[[0.4, -0.1, -0.5, 0.1, 0.0, -0.2], [0.5, 0.5, -0.9, 0.2, -0.5, 0.6], [0.6, -0.8, 0.8, 0.8, 0.5, -1.7], [0.4, -0.4, 1.3, 0.7, 0.3, -0.9], [0.8, -0.3, -1.4, 0.3, -0.6, 0.4], [0.9, -0.2, -0.1, 0.0, -0.9, -0.2], [0.8, 0.4, 1.5, -0.7, 0.6, -1.2], [0.7, -1.1, 1.9, 0.2, 0.1, -1.9], [0.4, -0.2, 1.9, -0.2, -0.1, -1.4], [1.2, 1.1, -0.7, 0.2, -0.3, 0.1], [0.6, -0.4, 0.8, -0.3, -0.1, -1.2]]
Read off the minimum.
A: -1.9
Read off the entry just left of -0.6.
A: 0.3
Read off the entry just left of -1.9.
A: 0.1

Read these off the row that follows.
1) What is the entry just right of 53?
2) What is the entry just right of 229?
[229 144 101 146  59 101  97  69 193  31  53  56  44 222 105]
1) 56
2) 144

A =
[[-73 -22  -9  20   5  14 -50 -33  10  -5  26]
 [ 42  81  75 -19   5   7  24  77 -36  17 -40]
 [-27 -31  -1  39 -32  25  -3 -24  55 -27  86]
 [-55  46  31 -17   8   0  26  35  -7  34 -29]
 [ 60 -84 -65  62  35 -49  46  44 -43  54 -28]
 [ 61 -45 -59 -71  -7   9 -14 -27   7  13  -8]
 [ 72 -41 -41  10 -13  12  49  67  -6  74 -28]]
Counting starts at 1.
The entry at row 1, column 1: -73
The top entry of the column that holds the largest entry: 26
The entry in row 1 and column 2: -22
The entry in row 2 and column 1? 42
The entry at row 1, column 3: -9
The entry in the bottom-left corner? 72
The entry directly above the centre entry -> 25
The bottom-right entry? -28
The entry directly below the centre entry: -49
The minimum is -84
The entry at row 3, column 3 is -1
The entry in row 3 and column 1? -27
The entry just left of the smallest entry is 60
The entry just left of 44? 46
The bottom entry of the column that holds the smallest entry -> -41
The entry just left of 74 is -6
The entry at row 2, column 3 -> 75
The maximum? 86
The entry just left of the centre entry? 8
The entry just left of the largest entry -> -27
The entry at row 3, column 2? -31
The entry just right of 25: -3
The entry at row 2, column 2? 81
The entry directly below -65? -59
The entry just left of -59? -45
The entry directly below 54? 13
The entry directly above the smallest entry? 46

data = ((14, -6, -20, 17, -8, -19, 14, 32, -3, -17, -1, 47, -3, -7, 6), (18, -3, 15, -12, -6, 2, -23, 2, 17, 14, -13, 12, -14, -18, 4), (6, -1, 12, 13, -4, -15, 4, -17, 10, -31, -20, -10, 19, -30, 13))
Find the entry just right of 15.
A: -12
The smallest entry is -31
Find the entry just right of -12.
A: -6
Find the entry just left of -4.
A: 13
The entry just left of the centre entry: -23
Find the entry just right of -13.
A: 12
Find the entry just left of the smallest entry.
A: 10
Find the entry at the centre.
A: 2
Find the entry just right of 47.
A: -3
Find the entry just right of -19.
A: 14

-5,-20,35,-20
-6,28,-4,-19
4,-8,-56,4
-8,64,-3,43
-5,-8,13,24
-14,-5,46,-18
11,-63,-18,-15
20,-24,43,-6
7,52,-33,3
6,82,11,4
Counting starts at 1.
The entry at row 1, column 2: -20
The entry in the top-right corner -> -20
The entry just right of the largest entry? 11
The bottom-left entry is 6
The entry in row 1 and column 1? -5
The entry at row 2, column 2? 28
The entry just right of the smallest entry -> -18
The entry at row 3, column 3 -> -56
The entry at row 3, column 2? -8
The entry just left of the smallest entry? 11
The entry directly above the smallest entry? -5
The entry in row 2 and column 3? -4
The entry directly below the smallest entry? -24
The entry directly below -24? 52
The entry at row 2, column 1? -6
